One turn moves each row of this set onto another row. After a few examples, where does it send each row asked below?
Neruv: [ -3  -1  -6  -1 -12   2  -6   2 -13   0   4   0 -11 -10 -12   3 -12   6
  -1   9 -14   7  -4  -9  -5  -9   7  11 -10 -18   8 -11  -8   7  -1   6
  -8  -6  11  -1   3  -8   0]
tezi: [ -1   4   9   0  -1   8 -14   9  10  -8   4   9   7  -5   1   9  -6  -6
   4   0   2 -10  11 -13  -7   2  -1   6   0 -16  -3  -2   0   2  -4   4
 -10  -7  11 -12  -2  -4  10]
sadak: [ -3   9   7 -11   1  -2  -2   4  -9   3 -12  -1  13  -9 -11 -15  13  13
  21 -11   3  -5  -5  14   4   7  12 -13   8  -6   0  -1   5  -8   9  -5
   5  -3 -11   9   5   2   4]
fegin: [ -4   8  -2   5   3  -4   3  -9  -8   2 -16   4   5   1   1  -4  10  14
  18  -2   6  -2 -18   9  10  -3   4 -16   8  -2   7   2 -15  -6   5  -4
   0   6  -3   8   7   1  -2]
big: [ -3   8   8   0   4  -7  -3   6  -7   7 -17   4  -3  -7 -10  -7  13   8
   8 -17  -1  10   0   4   0   8  -1  -8   2  -4  -6  -3  10  -6   3   0
   4  -6 -24  10   2   1  -1]
totiv: [ -4   5   5   1   4   8 -11   2   1  -1   7   9   5  -4   0   2  -9  -8
   4   7   2 -11  10 -11  -8   3   8   5  -8 -14  -3   1   5   1  -3   5
  -8  -9  16 -13  -1  -5  10]
Vep: [  8  -9 -11 -13 -11  -3   8  -2   1  -6   9  -4   5 -11 -14   5 -13  10
  -1   6 -11   4  -5   9   3 -17   1   8  -3  -6   6 -12   2  17  11  -2
   7  11   1  -5  -1  -1  -8]
Pibe: [  3  -8  -8 -15  -5  -5  12  -1   1  -9  16  -5   7 -13 -15   0 -12  10
  -1   9  -8   7  -5   6   1 -15   6   9  -5  -3  -3  -6  -1  15  10  -5
   4  12   0  -4  -4   5  -5]
farad: [  1   3   1  11  12  -8   0  -3 -12   3 -17   6  -3  -2   6   1  12   8
   5  -7   5  14 -12   4   5  -1  -3 -12   3   0   0   2  -5  -8   4   2
   4  -3 -14   5   7  -2 -13]
ralir: [  1  14  12  -4   4  -2  -7   3  -1   5 -17   7   0  -6 -15  -3  11  13
  11 -13   3   4  -3   3   2   4  -4 -10   2  -2   2  -1  11  -2   4  -3
   1   0 -26  16   7   0   2]
lezu: [  1 -11 -10 -12 -16  -2  11   2  -4  -7  11  -3   4 -10 -16   9  -7   9
  -5   9 -10   5  -4   3   1 -14   4   6  -5   1  -2  -4  -2  15   9  -3
   7  14   3  -4   2   1  -2]
Tor: [ 11   1  -4 -13   2   4  -5   1  23  -2  10   6  21 -10   0   7  -7   0
   0  -2   3 -10   3   5  -5  -1  -4   8   2  -5  -2  -5  10  12   6  -2
   8   9   3 -11  -9   4  -2]
Talab: [ -4  21   6 -13   0  -2   0   0  -4   4 -13   2   9  -4  -7  -8   8  10
  26  -9  -2 -13  -9  12   4   7   6  -9   9 -11  11  -1   6  -6   9  -4
   2  -1 -12  10   0  -1   7]
gos: [  1  11  -2   9   6  -7   4 -10 -10   6 -19   9  -8   0   3   8   9  10
   5  -1   2   9 -18   3   4   1  -6  -6  -1   1   6   2   1  -1   4  -1
   3   1 -18   9   6  -8  -9]
lagiz: [  4   2  -5 -13   7   1  -2   4  22  -5  12   6  20  -8  -4   7 -15   1
   1  -1   4  -7   6   2   0  -2  -2   4   0  -4 -13  -3   7   5   5  -3
   3   7   3 -12 -12   8  -2]
Bebut: [  8  -1  -4  -8   8   2   3   0  16  -7  11   8  18  -6  -2   8  -8  -6
  -1   1   7 -11   7   6  -5  -3  -3   3  -4  -3  -7   3  10   6   7   0
   7   6   4 -19  -8   4  -2]
bil: [  6  -4  -8 -11  -3   3   2   4  21  -8  10   6  18  -8  -2  13  -8  -2
   1  -2   0 -10   9   5   3   0  -4   3   4  -2  -7  -3   2   9   7  -4
   8  12   2 -14  -8   6   4]
gaz: [ -5  -2   3   0  -5   1  -3   2 -12  -9  10  -1  -9 -13  -9  -4 -12   9
  -1  13 -10   9   0 -13  -5  -9  12  11 -13 -13   4  -9  -6   7   4   5
  -9   0  10   0   6  -7   2]
fem: [  1  10   0  11   7  -4  -2  -7  -6   6 -17   9  -7   0   1   0  13  13
   5  -6   6  10 -14  -2   1   1  -6  -9   0   2   2   4  -5  -2   2  -1
   1   4 -19  12  10   1  -2]
Vazo: [ -4  14   8  -9   0  -3  -1   0  -4   0 -15   3  12  -5 -14  -9   8  13
  25 -10   2  -7  -9  12  10  -1   6 -17  11  -5   8  -2  -1  -4   7  -6
   0   2 -10  13   6   1   2]
pek: [ -4  17   9  -4   1  -8  -1   0  -6   8 -17   8  -6  -4 -12  -1   9  10
  12 -13  -3   1  -4   1  -2   6  -6  -5   2  -9   5  -1  14  -4   5  -1
   1  -5 -27  12   1  -4   0]
Selo: [  2  12  -5   0   5  -2   6 -12  -9   3 -14   2  10  -2   6  -1   8  11
  19   2   3  -6 -22  12   8   1   4 -12   8  -2  13   2  -8  -4   8  -6
   4   5  -5   5   4  -4  -2]
Rim: [ -1   3   0   1   8  -2   1  -5 -13   0 -13   1  14  -3   2  -8  13  12
  17  -2   9   0 -17  15   8  -2  10 -14   9  -1   6   2 -10  -8   8  -3
   4  -1   0   4  10  -3  -7]
Nuzi: [  7 -10  -7 -10  -3  -5  17  -1  -3  -9  15  -4   5 -11 -17   6 -11   1
  -3   7 -11   6   0   6   1 -14   3   4  -8  -2   1  -3   4  12  11  -2
   9  11  -3 -11  -5   2  -6]
komu: [ -2   7   6   0   8   7 -17   6   8  -6   5   9   5  -7   2   3 -14  -1
   1   3   2  -4  10 -16  -5   4   3   5  -8 -13  -4  -5   3  -1  -1   8
  -9  -6  13  -9  -2  -4   7]
Fanev: [ -2   9   2  -2   1   9 -18   3  10   3   3   9   2  -9   3   4  -8  -4
   0   1   1  -7   6 -12 -12   8   0   8  -6 -17  -1  -3   1   2  -5   4
  -7  -8  13  -7  -3  -3   7]
bonat: [ -6  -4   7  -2 -13   3  -6   7 -12  -6   6   2  -8  -8 -13   6  -7   5
  -3  11  -9   4  -2 -14  -6 -11   6  10 -10 -13   4  -3  -3   9  -2   4
  -9  -4  12  -1   9 -11   5]
fusol: [ -5  -4   2   0  -7   0   3   3 -18  -4   8  -1  -8 -10 -15  -1 -10  -1
  -1  11 -15   5   4 -10  -4  -6  12   6 -16 -11   5  -6  -1   9   1   4
  -6  -5  11  -4   3  -8   5]

Rim moves to sadak
komu moves to gaz
tezi moves to bonat
And these:
pek moves to gos
fem moves to fegin
Neruv moves to Vep
fusol moves to Nuzi

